In the rows, zero is written as 128.
The rows of T fall into 3 groups, and each row is roughly a mix of its group's hidden directions.
T:
[[130 134 183  79 134 120  74 139 119 154 114]
 [108 149 118  95  87 129 167 172 174 137 129]
 [133 127 134 115  97  85 119 163 178 160  88]
 [123 123 151 118 106 129 108 191 176  87 128]
 [119 135  96 149 151 100  71 107 129 141  76]
 [ 63 148 152  77 115 136 124 155 145 111 138]
 [163 114  97 149 169 164  95  97  92 130 111]
 [152 110 187 134 181 118 106  92 121 147 123]
 [115 133 114 129 159 160 103  80  89 120 179]
 [106 151  67 166 142 132 123 129  76 112 132]
 [105 138 125  84 140 149  99 123 120  84 187]
 [139 104 146 121 107 144 135 111 125 104 210]
 [184 128 130 130 184 123 114  80 127 153 128]
 [129 109 122 127 135 200 150 123  77 126 155]
 [129 116 153  99 107 131  99 163 195 113 152]
 [124 126 137  90 112 146  97 173 148 185 100]
 [120 126 150  99 116 134 148 191 171 113  90]
 [166 122 124 110 174 150 100  88 109 169 104]
 [154 135 153  73 147 129 101 118 176 150  96]
 [150 126 115 156 144 113  87 119 123 187  80]
 [103 144 123  80 105 153 154 190 142 141 139]
 [ 88 136 104 127 102 106  77 142 118 140  73]
 [118 127  77 155 159 132 186 111 135 163 140]
 [153 169  87 130 107  75 154 109 139 132 162]
 [113 120 123 147 122 142 143 125  81  94 198]
 [ 88 133 154  74 131 153 117 182 135 149 117]
 [179 150 118 146  94  96 176 130 148 142 157]
 [196 121 128 134 145 142 131  80 125 168 111]
 [ 85 136  91 126 127  95 135 149  93 116 185]
 [139 148 126 112 137 110 129 170 195 160  96]
 [ 94 124 136  89  89 156 128 155 136  72 149]
 [121 146 104 137  93 116 169 102  87  94 171]
 [131 121  91 156 132 148 108  82 125  91 183]
 [128  95 181 140 111 140 160  88 131  86 153]
 [189 135 133 120 146  97 153 152  79 103 116]
 [109 123 163  79  91 143 129 164 177 130 123]
 [ 68 137 135  97  78 133 139 138 151 105 159]
 [132 115  97 146 156 181 103 107  92 111 170]
 [169 124 117 176 137 106 163  92 125 175 132]
 [172 121 112 165 165 116 103 105 107 179 118]
 [105 132 106  92 170 130 154 108 139 111 190]
 [138 139  96  93 141 139  95 130 119  82 186]
 [186 127 131 169 151  94 154  86 116 136 130]
 [108 131 117 129 152 125 148  81  74 162 168]
 [122 114 186  91 119 115 133 134 181 159 107]
 [142 145  61 135 154 116 106 125 101 175 137]
 [121 113 162 132 149 102  87  91 174 114  89]
 [108 138 128 142  93 106 155  79 120 115 189]
 [126 110 103 107  76 119  96 135 174 174 127]
 [127 105 145 134 142 114  82  66 108 169 113]
 [137 127 142 110 126 157 105 151 126  62 179]
 [155 149 153 110 169  95 130  63 141 142 132]
 [ 84 134 143  85  95 153 120 178 140 103 109]
 [146 150  75 168 156 124 119 128 104 160  85]
 [145 159  89 145 177 134  96 167  91 123 135]
 [105 105 154 108  85 145 134 116 151  75 168]
 [100 114 169  99 103 128 155 124 111  73 163]
 [111  98 152 119  90 126 105  74 128 178 113]
 [165 131 140 108 112  97 151  77 181 143 122]
 [ 65 129 117 122 102 135 139 114 105  73 155]
 [117 108 155 125 111 137 197  97 149 116 167]
 [ 79 126 130 123  92 143 140 187 140  98 157]
 [109 108  84 160  79 165 130 131 103  92 131]
 [168  99 135 131  90 127 162  99 109  89 169]
 [142 104 162  96 123 126 131 112 147 149 202]
 [157 129 118 193 133 100 162  83 115 136 119]
 [ 91 144 131 108 167 152  91 139  79 123  91]
 [152 158 108 143 180 121 106 176 103 147 100]
 [129 150 122  73 148 104  91 174 162 117 116]
 [105 117 155 106 130 119  93  79  97 180 114]
 [155 119  94 133 126 139 133  53 123 166 142]
 [106 130 150  69 132 167 132 128 156 134 179]
 [109 117  86 153 160 157  83 148  96 124  92]
 [ 99 123 113 108 128 146 124  74 113 129 195]
 [106 127 101 166 127 145 112 114  51 124 136]
 [128 119 108 133 168 156  68 147  79 131 113]
 [129 148  98 126 147 111  92 168 168 161  84]
 [168 115 160 174 154 114 118  86  93 104 131]
 [142 120  98 111 130 135 113  94 123 135 209]
 [140 123  89 164 159 130  70 105  96 140 148]
 [ 96 140 126  73 115 127 121 161 189 114 129]
 [ 70 124 153  74  98 156 138 133 103 134 140]
 [ 92 119 128 143 113 152 149  92  84  91 173]
 [138 124 108  98 160 159  74 123 150 123  76]
 [116 131 127 111  96 115 173 131 203 118 136]
 [128 138 147 139 148  95 140 163 131 176  68]
 [135 114 173 139 133 145 170  72  91 147 113]
 [142 126 156 130 134  88 100  90 161 175  92]
 [121 130 133  98 118 137 122 120  99 166  51]
 [182 114 114 158 112 101 146  76 137 157 147]
 [ 69 135 118 121 127 148  91 173 129  97 160]
 [102 105 184 132 117 145 145 135 167  88  94]
 [120 142  64 140 127 136  79 152  89 114 112]
 [109 129 114 116 136 175 115 126  97  93  64]
 [137 124  73 123 117 132 129  74 106 114 179]
 [158 112 137 131  83 124 187 138 177 114 132]
 [ 70 133 151  99  95 146 146 174 109 139 148]
 [135 142 145 101  98 126 179 150 162  96 172]
 [130 108 183  82 123 130 140  87 158 159 145]
 [156 120 138 156  94  91 179 154 169 115 133]
 [122 123 125 166 104 130 171 152 137  66 159]
 [126 142 112 126  95  97 185 109 182 125 148]
 [166 130 125 115 151 110 103  75 126 175  92]
 [112 149  90 128  95 156 155 179  82 128 132]
 [130 117 169 102 108 145 158  85 108  74 112]
 [130 139 104 172 151 157 137  99  61 121 135]
 [142 127 124 130 147 109  93 163 123 160  58]
 [166 136 150 148 120  61 161 113 159 140 117]
 [148 152  60 118 147 122  98 138 103  96 154]
 [100 117 173 121 141 159 183 148 141  87 133]
 [132 125 102 174 171 126  88 119  92 130  86]
 [ 96 163  84  86 151 103  95 153 132 111 108]]
Here is one row of each group, with its name. Which group are the others in?
[ 91 136 129 166  91  97 148 179 122  95 140] : P
[130 136  96  97  77 130 165 145 162 153 165] : Z
[161 144  85 183 149 154 115 131  90 118 109] : V

[ 79 146  86 131 123 160  93 126 129  78 138] : V
[144 131 101 160 139 118  77 119  87 164  89] : Z
[ 65 136 144  90  94 145 133 175 131 118 125] : P
[ 65 108 138 102 106 162 130 121 117  79 137] : Z
[162 153 123 141 161 131 118 154 114 120  55] : V
[116 126 143 135 155 137 144  76 106 197 128] : V
[129 100 163 117  79 138 164  81 138  94 120] : V
[163 125 101 190 117  83 128  97 120 115 110] : P
[126 121 143 128  87 148 196 100 108 120 162] : P
[119  97 106 159 125 149 137  73  76 134 155] : Z
[117 125 155  95  84 137 183 125 144 120 174] : Z
